Some points:
array([-0.55,  0.95, -1.52, -0.22,  1.03, -0.78,  1.51, -0.09,  0.95,  0.52,  0.36, -1.14,  0.83,
       -0.72,  0.21, -1.49,  0.34, -2.22,  1.62, -1.45, -0.76,  1.24, -0.85,  0.79])
array([-0.47, -1.07,  0.25, -1.09, -1.03, -1.61, -0.94, -1.14, -0.87, -1.26, -1.17, -0.59, -0.92,
       -0.48, -0.93, -0.69, -0.28, -0.30, -0.88, -0.75, -1.32, -0.99, -1.10, -1.24])
array([ 1.00, -0.89,  0.21,  0.32, -1.79,  0.85, -0.98, -0.95,  0.21,  0.48, -1.53, -1.34,  1.23,
        0.46,  1.36, -0.90,  1.18,  0.29, -0.02, -1.22, -0.96, -0.98,  0.86, -0.53])
array([-1.23,  0.81,  2.37, -2.25,  0.74, -1.25,  0.70, -0.27, -0.05,  0.26,  0.40,  1.08,  1.08,
       -1.39,  0.50,  0.79,  1.04, -1.01, -0.18,  0.50,  1.08,  0.88,  1.39,  0.48])
array([ 0.64, -1.54, -0.13, -0.97,  0.40,  0.53, -0.44,  0.42,  1.25,  1.91, -0.50,  1.69, -0.71,
        0.93, -0.71, -0.85,  0.95,  0.10,  0.92, -1.49,  1.44, -1.25, -2.07, -1.10])
array([ 0.48, -0.92,  0.57,  1.08,  1.35,  0.16, -0.65, -1.00,  1.14, -0.44, -0.66, -0.69, -1.51,
        1.67,  0.98, -0.64,  0.81, -1.02, -2.27, -0.90, -1.03, -1.11,  0.89, -1.15])
array([-1.15, -1.41, -1.06, -1.11, -1.37, -0.92,  2.22, -1.03, -0.80, -1.44, -1.07, -0.45, -1.34,
       -0.66, -1.27, -0.41, -1.29, -0.38, -0.76,  1.44,  0.33, -0.91, -0.81, -0.06])
array([ 0.73,  0.04,  0.73,  1.03,  1.09,  0.88,  1.17,  0.84,  0.42,  0.80, -0.20,  0.82,  0.52,
        0.62,  0.35, -0.06,  1.30,  0.81,  1.12,  1.70, -0.96,  0.65,  0.17, -2.35])
array([-2.18,  0.72, -0.04, -0.96,  0.90,  0.87, -1.55, -0.83,  0.51,  1.35,  0.65,  1.07, -0.11,
        1.24,  0.63,  0.33, -0.53,  1.06,  1.10, -0.27, -2.68,  0.84, -0.15,  1.42])
array([ 1.42, -0.25,  0.65,  0.85,  0.81,  0.20,  0.02,  0.98,  0.88, -1.04, -2.10,  0.48,  0.80,
        0.63,  1.02,  1.80, -2.67,  0.50,  1.19, -0.29, -0.28,  1.73,  0.79, -0.70])
array([-0.25,  0.27, -1.57, -0.42, -1.40,  0.88,  0.55,  0.68, -1.97,  0.82,  1.00,  0.85,  1.17,
       -0.75,  1.22,  0.99,  0.31, -0.79, -0.95,  0.72,  0.36,  0.48,  0.72,  0.41])
array([ 0.78,  0.50,  0.33, -1.19,  0.99,  0.33,  1.59,  0.77,  0.61,  0.34,  1.19, -0.50,  0.81,
        1.06,  0.30,  1.00,  0.75,  1.36, -0.88,  0.28,  0.72,  0.75,  0.91,  1.06])
array([-1.27,  0.40,  0.06,  1.43, -0.73, -1.07,  1.00,  1.25, -2.05,  0.73,  0.99,  0.71,  1.37,
       -0.10,  0.20,  1.48, -0.95, -0.78,  0.40,  0.30,  0.53, -0.31, -1.24,  0.28])
array([ 1.12, -0.84,  1.33,  0.98, -1.72, -1.63, -0.42, -0.75, -0.13, -0.91, -0.25, -0.16, -2.26,
       -0.25,  0.92, -0.97,  0.88, -0.01,  0.94, -0.84, -1.56, -1.40,  1.53, -0.63])
array([-0.79, -0.72, -1.05, -0.94,  0.25,  2.48, -0.47, -0.88, -1.24, -0.52, -1.20, -0.71, -1.26,
       -2.13, -1.06, -0.38, -1.38, -0.62, -0.53, -1.06, -1.12, -1.12, -0.86, -0.86])
array([-0.28,  1.12, -0.41,  0.37, -1.50, -0.56,  0.76, -0.70, -1.16, -0.15,  0.52,  1.25, -1.66,
       -1.13, -0.15,  0.77,  2.00, -0.84, -0.89,  0.35,  0.41,  0.76, -1.83,  1.07])
array([ 0.08,  0.85, -1.06, -0.91,  0.23, -0.93,  0.04, -1.17, -1.50, -0.20,  1.07,  2.17, -0.06,
       -0.78,  1.47, -1.70, -2.11, -0.87, -0.96,  0.89,  1.10, -0.02, -0.74,  0.51])
array([ 0.17,  0.75,  1.15,  1.25, -0.52,  0.48,  0.73,  0.72,  1.39,  0.85,  0.82,  1.07,  0.81,
       -2.24,  0.34,  0.73,  0.08,  0.47, -2.08,  0.56,  0.57,  0.48,  0.79,  0.39])
array([-0.68, -1.19, -1.18, -0.70,  1.43, -1.26, -1.14, -0.70,  1.73, -1.20,  1.35, -1.16,  1.41,
       -1.43, -1.10,  0.65, -1.10, -0.53, -0.70, -0.43, -1.05, -1.79, -1.07,  0.44])
array([-0.92, -1.27, -0.81, -1.17, -1.54, -1.28, -0.37,  2.85, -1.35,  0.83, -0.38, -0.77, -1.18,
       -0.67, -1.44, -0.89, -0.89, -0.87, -1.53, -0.78, -1.19,  0.82, -0.37, -0.23])
array([ 0.56, -2.01,  0.35,  0.74,  0.78,  1.02, -0.33,  0.27,  0.19, -0.98, -1.70,  1.04,  1.43,
        0.82,  0.66, -1.01,  1.19,  0.72,  0.80,  1.90,  0.61, -1.06,  0.61,  1.82])
array([-0.06,  1.07,  0.67,  1.15,  0.76,  0.83,  0.82,  0.70,  0.77,  0.95, -0.23, -1.11,  0.56,
        0.81,  0.59, -1.38, -0.36,  1.05,  0.99,  0.82,  1.35,  0.31,  0.67, -0.54])
array([-1.61,  0.42, -0.62, -1.35, -1.61,  1.97, -1.29, -0.36,  1.01, -1.43,  0.56, -0.76,  0.42,
        0.82, -1.39, -0.74, -0.77, -1.16,  0.95, -0.52, -0.69, -0.25, -0.79, -1.65])
array([ 1.00,  1.15,  1.15,  1.52,  0.52,  0.90, -0.99,  0.64,  0.55,  0.06,  1.11,  1.12,  0.63,
        0.72, -2.65, -1.94, -1.34,  0.98,  0.57, -1.06,  0.09,  0.34, -0.51,  1.53])
array([ 1.00,  0.35, -0.80,  0.54,  1.13, -0.43, -0.90, -1.16, -1.93, -1.34, -1.10, -0.81,  1.49,
        0.59, -1.53, -0.35,  0.79,  0.66,  0.39, -0.95, -0.81, -1.49,  1.88, -1.10])
array([-1.37,  0.37,  0.18,  0.45, -1.36, -1.13,  0.56, -2.33, -0.81,  1.64, -1.02, -0.46, -1.02,
        0.25, -1.72,  1.54, -1.27, -1.20, -0.72,  0.79,  1.28,  0.43, -0.17,  0.83])
array([ 1.10,  1.07,  0.12,  0.32,  0.65,  0.95,  1.07,  0.74,  0.34,  0.17,  0.44,  0.51,  0.17,
        1.35,  0.40,  1.23,  0.70,  0.18, -1.32,  0.98,  0.58,  0.83, -1.11,  0.73])
array([ 1.13, -0.11,  0.88,  0.79,  1.01,  1.17,  0.89,  0.57,  0.44,  0.72,  1.37,  0.60,  0.00,
        1.16,  0.24,  1.04,  0.82,  0.42,  1.23,  0.70,  0.56,  0.67,  1.36,  1.10])
array([ 0.26,  1.89,  0.85,  0.17,  0.24,  0.56, -0.79,  1.87,  0.51, -1.49, -1.54, -0.62, -1.86,
        0.76,  1.21, -0.02,  0.81,  0.69,  0.59, -1.22,  0.78, -1.97,  0.75, -0.12])
array([-0.03, -1.76,  1.19,  0.99,  0.81,  0.74, -0.98,  0.86,  0.33, -1.05, -0.21, -1.24, -0.73,
       -0.25,  1.13, -0.18,  0.90,  1.01,  0.92, -0.52, -0.17, -0.62,  0.52, -0.74])
array([0.67, 0.60, 0.74, 0.50, 0.85, 0.78, 0.88, 0.51, 0.12, 0.37, 1.14, 1.06, 0.29, 0.91, 0.45,
       1.45, 0.60, 0.73, 0.67, 0.33, 0.85, 0.93, 0.46, 0.90])
array([ 1.04, -0.95,  0.95,  0.87, -0.28,  0.08, -0.83, -1.54,  0.19, -1.00,  0.18, -1.67,  0.35,
        0.84,  0.95, -1.03, -1.18,  1.37,  0.64, -0.52, -0.51,  1.35, -0.01, -1.13])
array([ 1.46,  0.89,  0.03, -0.32, -2.30,  0.41,  0.80,  0.52,  0.68,  0.90,  1.03,  0.79,  0.85,
        0.33, -0.01,  1.26,  0.61,  0.84,  1.17,  0.93,  0.66,  0.55,  0.71,  0.70])
array([-0.75, -0.97, -1.15, -1.32, -0.68, -1.31, -0.67, -0.77, -1.26, -1.34, -0.95, -0.57, -0.66,
       -0.96, -0.97, -0.77, -0.89, -0.60, -1.34, -1.19, -0.10,  0.33, -1.10, -1.06])
array([ 0.16,  1.21, -1.09, -1.00,  1.07, -1.54, -1.97,  0.26, -0.84,  1.64,  0.88, -1.94, -1.11,
       -0.80, -1.09,  0.78, -0.26, -0.24, -0.50,  1.92,  0.58,  0.08, -1.10,  0.53])
array([-1.19,  0.50, -2.26,  0.55,  0.81, -1.33,  0.40,  0.20,  1.76,  0.46,  0.77,  0.37,  0.15,
       -1.26,  0.87,  0.56,  1.23,  0.19,  0.30,  0.36,  1.33,  0.83,  0.88,  0.18])
Along one direction, these points spread out more than along any other. Take the direction at right angles to it along which they spread out most. Go by this last direction. Where along it does each point below lie, from 0 to 99? 50 is the average, and the first point above lies past it. One standard deviation of the points above along it is 16.
array([-0.92, -1.27, -0.81, -1.17, -1.54, -1.28, -0.37,  2.85, -1.35,  0.83, -0.38, -0.77, -1.18,
       -0.67, -1.44, -0.89, -0.89, -0.87, -1.53, -0.78, -1.19,  0.82, -0.37, -0.23]) 62
array([-1.15, -1.41, -1.06, -1.11, -1.37, -0.92,  2.22, -1.03, -0.80, -1.44, -1.07, -0.45, -1.34,
       -0.66, -1.27, -0.41, -1.29, -0.38, -0.76,  1.44,  0.33, -0.91, -0.81, -0.06]) 64
array([ 1.00,  1.15,  1.15,  1.52,  0.52,  0.90, -0.99,  0.64,  0.55,  0.06,  1.11,  1.12,  0.63,
        0.72, -2.65, -1.94, -1.34,  0.98,  0.57, -1.06,  0.09,  0.34, -0.51,  1.53]) 44
array([ 0.17,  0.75,  1.15,  1.25, -0.52,  0.48,  0.73,  0.72,  1.39,  0.85,  0.82,  1.07,  0.81,
       -2.24,  0.34,  0.73,  0.08,  0.47, -2.08,  0.56,  0.57,  0.48,  0.79,  0.39]) 63
array([ 1.00,  0.35, -0.80,  0.54,  1.13, -0.43, -0.90, -1.16, -1.93, -1.34, -1.10, -0.81,  1.49,
        0.59, -1.53, -0.35,  0.79,  0.66,  0.39, -0.95, -0.81, -1.49,  1.88, -1.10]) 29
array([ 1.10,  1.07,  0.12,  0.32,  0.65,  0.95,  1.07,  0.74,  0.34,  0.17,  0.44,  0.51,  0.17,
        1.35,  0.40,  1.23,  0.70,  0.18, -1.32,  0.98,  0.58,  0.83, -1.11,  0.73]) 59
array([-0.68, -1.19, -1.18, -0.70,  1.43, -1.26, -1.14, -0.70,  1.73, -1.20,  1.35, -1.16,  1.41,
       -1.43, -1.10,  0.65, -1.10, -0.53, -0.70, -0.43, -1.05, -1.79, -1.07,  0.44]) 53
array([-0.25,  0.27, -1.57, -0.42, -1.40,  0.88,  0.55,  0.68, -1.97,  0.82,  1.00,  0.85,  1.17,
       -0.75,  1.22,  0.99,  0.31, -0.79, -0.95,  0.72,  0.36,  0.48,  0.72,  0.41]) 72
array([ 1.00, -0.89,  0.21,  0.32, -1.79,  0.85, -0.98, -0.95,  0.21,  0.48, -1.53, -1.34,  1.23,
        0.46,  1.36, -0.90,  1.18,  0.29, -0.02, -1.22, -0.96, -0.98,  0.86, -0.53]) 25
array([ 1.13, -0.11,  0.88,  0.79,  1.01,  1.17,  0.89,  0.57,  0.44,  0.72,  1.37,  0.60,  0.00,
        1.16,  0.24,  1.04,  0.82,  0.42,  1.23,  0.70,  0.56,  0.67,  1.36,  1.10]) 47
array([-0.06,  1.07,  0.67,  1.15,  0.76,  0.83,  0.82,  0.70,  0.77,  0.95, -0.23, -1.11,  0.56,
        0.81,  0.59, -1.38, -0.36,  1.05,  0.99,  0.82,  1.35,  0.31,  0.67, -0.54]) 41
array([-1.23,  0.81,  2.37, -2.25,  0.74, -1.25,  0.70, -0.27, -0.05,  0.26,  0.40,  1.08,  1.08,
       -1.39,  0.50,  0.79,  1.04, -1.01, -0.18,  0.50,  1.08,  0.88,  1.39,  0.48]) 68
